128 stands for zero in the data rows.
Some points, each followed by its number:
[122 106 124 104 127 120 121 111 118 156 142 105  99 107 117 128 131 117 121 122 130 117 138 115 127 118 138 100 132 127 136 155 113 111] 0
[199 106 108 175 143 110 138 127 129 123 109 143 132 107 112 133 125 123 110 111 114 111 127 115 105 118 111 133 115 137 103 166 119 155] 1
[133 127 108 110 132 126 105 106 112 117 114 110 115 118 112 122 120 101 116 122 136 117 105 147 160 140 132 105 132 127 131 122 124 122] 2
[106 255 157 132 127 120 111 138 123 101 109 110 110 113 106 106 120 101 116 139 152 161 116 104 105 102 127 111 115 110 125 128 130 111] 3
[117 155 124 110 121 126 111 122 112 216 114 116 115 151 123 117 125 145 116 144 108 139 111 131 105 140 116 116 126 105 120 111 113 139] 4
[117 106 108 121 116 115 116 111 112 156 109 110 121 129 117 111 136 134 132 133 125 106 127 115 121 118 116 111 126 121 114 122 130 111] 5
[226 160 102 255 105 110 255 255 255 107 103 255 255 102 101 255 103 101 247 106 103 188 105 104 105 118 255 255 255 116 103 255 102 111] 6
[199 122 135 219 105 120 116 220 222 101 147 230 236 107 128 248 109 106 110 106 158 122 160 104 116 102 127 193 126 110 131 253 130 122] 7
[111 106 152 115 138 137 165 122 134 117 125 138 115 113 145 106 120 106 116 111 141 111 116 169 149 108 127 133 115 132 114 111 108 128] 8
[122 106 113 115 121 131 121 117 112 112 125 105 104 118 106 117 109 117 110 133 130 122 138 147 116 124 121 105 110 137 136 122 108 128] 9
[111 106 108 115 127 115 100 111 123 123 136 116 115 140 112 106 131 123 127 144 114 122 127 147 127 135 127 116 115 110 136 139 124 133] 10
[111 111 141 126 127 142 132 122 112 112 120 127 104 107 145 122 114 117 110 106 108 101 122 120 110 129 116 111 137 148 109 111 108 128] 11
[144 111 124 104 111 126 111 122 118 123 131 110 137 118 117 111 131 123 121 117 125 106 122 115 116 113 132 111 137 127 125 133 113 117] 12
[122 117 102 115 127 142 116 117 118 123 114 127 115 113 123 128 125 106 110 122 119 117 122 131 143 135 111 133 137 121 142 144 119 128] 13
[100 255 102 255 105 110 255 248 255 210 255 255 255 255 106 248 255 255 255 255 255 255 111 104 105 255 111 255 255 105 255 106 255 255] 14
[111 117 157 121 116 126 105 122 112 107 103 127 132 113 106 144 120 117 127 106 125 144 144 142 116 113 111 127 126 148 142 133 130 139] 15
[111 100 119  99 149 137 105 117 129 123 114 116 137 118 161 155 114 117 127 133 114 117 122 142 132 140 111 144 115 121 136 106 108 117] 16
[111 133 119 104 116 126 121 117 134 101 120 110 126 124 106 117 109 112  99 111 114 117 111 136 127 108 116 111 115 137 120 139 108 122] 17
[128 144 113 110 111 148 116 106 118 194 120 110 115 140 112 106 120 183 105 128 114 133 105 136 127 195 143 100 143 127 152 111 113 128] 18
[117 117 130 104 138 120 143 111 118 107 120 116 121 113 150 106 114 117 110 133 136 111 127 115 138 113 116 105 121 121 125 128 124 111] 19
[150 122 108 137 127 142 105 106 134 123 114 121 137 129 123 122 131 101 116 133 108 122 144 115 121 124 116 122 121 110 120 182 113 139] 20
[106 111 113 115 154 126 105 117 112 112 147 132 110 135 112 128 114 112 116 106 125 128 116 120 138 124 116 100 121 121 136 117 113 117] 21
[111 106 174 104 127 115 111 111 112 117 114 132 115 118 167 117 125 134 116 117 108 106 127 142 121 113 111 133 126 165 136 100 108 128] 22
[117 127 124 143 160 142 111 117 151 112 103 148 110 113 145 155 114 123 127 122 125 111 160 169 143 118 132 149 126 154 131 100 108 144] 23
[139 100 102  99 121 131 127 100 101 107 131 148 115 118 106 106 114 134 110 139 103 128 122 104 132 102 132 127 121 121 109 171 113 128] 24
[182 106 255 115 105 159 253 127 123 107 255 110 203 113 238 100 103 101 236 133 255 111 198 175 105 108 111 138 104 110 103 111 255 155] 25
[117 117 108 104 116 110 127 106 107 128 153 121 115 135 112 111 136 112 116 122 130 111 111 131 105 135 127 111 137 116 125 122 119 122] 26
[111 100 152 115 138 159 111 117 118 107 114 116 121 135 139 133 136 106 127 128 114 133 116 153 121 129 121 111 126 121 131 111 119 117] 27
[117 106 113  99 132 175 116 111 118 117 125 110 110 113 117 128 131 112 110 144 114 117 122 131 132 118 121 111 121 143 131 111 108 111] 28
[106 122 102 104 116 137 116 111 134 145 114  99 115 145 106 122 147 139 121 139 108 133 133 120 105 135 132 105 104 121 109 106 119 128] 29
[106 106 135 110 111 153 121 117 140 123 125 121 110 162 156 133 120 117 132 150 119 111 133 120 127 146 143 111 132 121 114 128 108 128] 30
[139 100 119 126 127 126 121 149 194 117 109 121 154 124 128 122 125 106 138 106 125 117 116 109 110 108 121 127 115 116 109 133 119 128] 31
[150 111 113 115 138 137 111 133 118 123 109 110 115 124 123 133 120 123 127 106 125 122 122 147 121 113 149 111 115 127 114 117 124 111] 32
[166 117 141 110 121 137 111 122 107 112 158 127 143 124 161 111 120 106 181 117 180 111 133 109 127 113 116 105 110 105 114 106 163 117] 33
[100 111 168  99 127 110 116 117 107 101 114 116 104 118 139 128 142 123 121 117 103 117 127 136 165 129 132 122 115 165 120 122 102 139] 34
[182 111 113 137 127 115 116 111 123 139 114 121 104 145 128 117 147 128 116 139 125 106 105 131 132 129 121 111 137 121 125 133 108 139] 35
[128 220 135 137 116 104 121 117 112 101 120 116 126 107 139 117 109 112 121 117 130 199 149 115 154 102 138 122 110 116 131 144 173 122] 36
New points follow, each followed by the number of its nearest point above, looking only along the 6 directions in which the numbered points spread most.
[128 127 163 121 132 159 100 117 123 128 109 138 121 124 112 122 109 117 110 133 108 117 116 120 154 124 138 105 132 127 125 111 130 128] 2
[210 106 135 115 116 115 132 127 123 112 147 121 121 118 112 111 120 117 110 139 147 122 133 115 132 135 111 127 121 116 131 160 113 117] 20
[111 111 113 121 111 120 116 111 101 112 131 116 104 129 101 111 125 145 121 111 169 106 127 120 132 113 138 105 126 110 147 117 163 111] 26
[117 111 141 110 121 131 111 117 101 112 120 110 121 113 150 117 131 117  99 139 119 101 122 131 116 118 111 122 121 116 142 117 119 128] 9
[100 117 124 104 121 137 116 106 101 112 125 110 110 113 106 139 120 117 121 139 114 128 127 115 132 118 143 105 121 132 120 133 113 128] 2
[139 122 135 115 132 137 116 117 123 117 147 116 121 118 117 128 125 128 121 122 130 111 133 147 121 129 127 116 121 137 136 144 130 122] 19
[122 255 108 110 138 104 105 106 118 123 109 127 121 107 145 133 147 117  99 117 130 255 133 109 110 108 121 111 126 121 136 133 102 122] 3
[155 106 119 115 121 110 111 122 129 107 109 127 110 129 134 122 114 117 110 122 125 128 111 136 127 146 132 116 121 121 131 133 113 133] 13
[150 188 113 153 105 104 116 188 172 101 131 132 230 102 106 161 103 101 116 111 108 210 111 109 105 108 143 144 115 105 120 215 108 106] 1
[106 106 130 126 160 126 116 133 123 112 114 121 121 124 123 117 131 123 116 128 125 128 133 147 132 113 138 116 121 137 114 100 141 122] 27
[133 100 102 104 132 115 154 106 118 161 120 110 115 118 101 111 147 123 181 128 141 106 122 142 143 129 138 100 126 137 120 122 130 144] 26
[106 111 146 132 138 159 121 127 145 128 120 132 148 118 139 133 147 123 110 122 136 111 116 131 138 108 121 155 132 137 109 111 113 122] 16
[139 111 130 104 149 115 100 111 118 123 109 127 121 140 101 144 131 117 105 133 114 122 127 136 143 129 143 111 110 143 125 144 130 149] 13
[106 117 124 115 149 120 121 127 123 112 120 116 126 107 134 150 109 128 121 150 136 128 127 136 116 118 121 122 132 132 120 111 108 111] 27
[111 122 102 104 121 153 121 133 118 150 147 105 104 162 106 111 142 145 154 139 125 106 111 131 116 135 127 116 143 154 120 111 108 111] 29
[122 100 141 104 116 115 100 111 118 112 136 116 104 107 128 122 131 106 132 117 130 122 111 120 121 102 111 111 110 116 142 149 124 106] 19
[100 255 102 255 105 104 255 255 233 255 255 255 255 255 101 255 255 255 255 255 255 255 111 109 105 255 111 255 255 105 255 117 255 255] 14
[117 117 130 115 160 126 111 122 156 123 114 116 132 113 145 133 114 101 116 122 103 111 122 131 132 113 116 127 115 137 114 111 108 128] 11
[117 111 102 132 105 186 132 144 112 150 114 105 115 129 106 128 114 178 121 128 136 106 160 109 110 168 149 116 126 121 125 117 168 128] 26
[117 111 108 104 111 137 116 111 112 128 114  99 115 135 106 111 125 123 110 117 125 128 127 120 138 113 132 105 115 121 120 117 113 133] 2
[122 127 102 121 121 142 127 122 129 145 136 105 110 135 112 111 136 167 110 133 130 122 144 136 121 118 132 116 115 132 109 128 157 128] 26
[117 117 141 110 121 131 111 122 118 123 109 105 121 140 117 106 136 145 116 122 125 111 116 109 110 129 143 111 110 137 136 111 113 149] 10
[106 117 130 110 143 131 111 106 112 150 109 105  99 135 106 117 142 134 121 117 119 122 122 125 138 124 143 100 126 143 109 117 124 122] 2
[117 117 124 110 121 120 111 106 118 117 125 148 115 124 112 128 131 112 110 128 130 106 144 136 149 118 132 111 110 110 125 122 130 111] 21
[128 106 124 110 154 142 105 133 118 123 120 105 115 124 134 122 109 117 110 111 130 106 116 131 121 124 127 111 121 148 125 122 119 122] 9
[111 122 124 115 127 131 105 117 118 167 120 110 154 129 134 111 125 106 127 150 108 111 111 131 171 140 105 116 104 148 131 111 108 128] 10
[111 122 119 110 149 159 111 160 107 134 120 154 121 118 101 144 103 161 110 155 114 133 127 125 105 124 121 122 110 105 120 122 124 139] 13
[144 117 108 110 116 120 132 117 145 128 109 132 126 118 106 144 131 117 110 122 119 106 122 131 132 102 127 116 115 116 114 139 113 117] 24
[128 117 130 115 138 137 105 127 129 134 131 116 115 118 134 122 136 112 105 117 130 111 133 120 143 113 132 105 126 127 109 111 130 111] 9
[122 111 141 110 143 120 121 122 112 112 120 110  99 124 139 106 136 112 116 133 114 117 127 120 116 129 121 105 115 121 120 117 130 155] 9
[111 111 119 104 127 126 105 117 112 134 120 110 132 135 134 117 153 139 116 117 114 111 133 153 116 135 127 116 121 127 114 122 102 111] 28
[122 106 119 126 138 126 105 133 140 117 114 105 121 118 106 133 125 112 110 128 108 117 133 136 132 124 132 116 110 132 125 133 108 106] 13
[177 111 124 153 105 120 111 133 140 101 120 132 143 102 112 150 114 123 116 150 136 117 116 120 116 113 121 116 104 121 125 171 124 111] 1
[117 133 102 110 154 126 143 117 112 117 109 127 104 107 112 128 103 117 176 144 130 106 116 120 138 151 121 116 126 143 120 111 124 122] 30
[128 127 130 110 121 126 100 117 118 101 114 105 115 113 145 122 114 106 110 122 114 122 122 120 138 102 121 111 115 127 125 122 119 117] 17
[111 117 130 126 143 153 143 111 118 123 136 127 132 118 150 106 131 112 110 122 108 111 127 147 116 135 132 111 115 159 131 117 108 111] 27
[166 117 124 104 127 115 105 127 112 112 109 116 110 135 117 122 131 123 116 117 114 106 127 120 116 118 138 100 115 121 120 144 119 128] 24
[117 117 124 110 132 131 111 111 123 150 114 132 110 129 101 106 120 123 116 128 119 111 133 120 132 113 149 116 115 148 136 106 135 128] 2
[161 111 124 104 121 115 100 106 118 134 114 110 121 107 101 133 131 117 105 139 125 106 122 125 121 102 132 111 110 132 109 133 108 128] 24
[117 100 102 115 132 126 105 127 118 117 125 105 104 107 128 122 109 123 116 106 125 111 116 125 143 113 116 111 132 121 142 106 119 111] 9
[106 111 124 110 127 142 116 111 112 112 114 121 115 113 112 122 136 128  99 133 114 101 127 120 138 129 149 144 148 132 136 111 119 122] 28
[111 127 119 110 132 126 111 106 123 123 142 121 104 113 172 122 120 134 116 133 114 111 122 120 121 113 132 116 121 116 125 122 108 117] 9
[139 106 113 104 111 110 127 122 107 145 125  99 137 145 112 117 131 134 110 111 130 139 138 142 149 118 116 116 132 132 147 128 146 106] 26
[128 100 113 115 121 126 111 111 140 107 164 116 126 113 112 193 103 112 127 128 141 111 116 120 143 108 160 116 121 132 103 149 108 160] 31
[106 127 102 110 165 148 138 111 101 107 109 105 104 107 139 111 103 123 121 122 119 117 138 109 198 135 116 105 110 198 142 149 113 122] 34
[182 106 119 104 132 115 111 127 112 107 136 110 121 124 134 111 120 106 105 128 114 122 122 120 127 124 132 127 115 116 120 128 113 144] 12
[144 111 113 104 116 137 127 100 118 139 120  99 110 113 134 100 131 128 127 128 119 117 122 120 110 113 116 111 115 116 109 128 130 122] 0
[111 111 119 115 121 126 105 106 123 107 125 127 115 118 145 122 120 128 110 117 103 117 133 136 127 118 116 111 115 121 109 117 124 139] 9
[117 106 102 104 165 131 116 117 107 139 136 116 110 124 123 106 125 139 138 128 119 128 122 136 116 151 127 127 148 132 103 106 108 111] 30
[144 117 124 110 171 142 116 106 112 123 109 127 110 135 128 111 131 112 116 117 108 111 138 131 132 108 116 116 104 127 125 100 113 106] 9
[100 100 168 104 149 137 111 144 123 117 120 127 132 107 145 122 109 106 121 133 125 111 116 109 154 113 143 100 115 154 109 106 108 117] 11
[177 255 113 132 105 104 116 133 151 101 103 121 181 102 150 150 114 106 105 106 119 177 127 104 105 108 132 160 115 105 142 166 119 106] 36
[150 127 119 110 149 142 111 117 118 117 109 181 104 118 128 122 125 117 121 122 114 111 127 131 132 118 127 116 110 132 109 117 124 128] 13
[133 127 135 132 127 126 100 111 123 112 120 127 104 140 106 122 125 128  99 122 119 111 133 147 132 124 116 111 126 137 120 133 124 117] 21
[133 111 113 126 111 126 111 117 112 128 114 116 110 145 117 128 120 112 110 117 119 106 116 136 138 102 121 127 121 148 120 155 113 122] 13
[111 106 113 115 132 120 127 122 107 128 125 110 104 124 117 111 147 134 116 117 141 101 133 109 138 108 111 116 115 148 131 111 102 128] 9
[106 127 130 121 127 120 116 122 107 117 120 110 115 129 123 117 136 123 110 133 119 111 138 153 116 118 143 111 121 154 131 122 113 117] 2
[128 117 119 110 127 137 105 100 112 128 120 110 110 129 117 111 131 106 110 111 119 117 122 147 143 140 138 122 104 127 120 122 119 144] 9
[144 106 113 110 116 137 116 117 107 112 147 110 115 107 128 117 125 117 105 117 114 117 116 131 132 124 116 122 126 137 125 111 130 149] 9
[111 111 102 121 132 131 121 117 107 128 131  99 104 113 123 117 114 134 105 128 119 101 138 131 143 124 149 138 121 132 120 117 108 133] 28
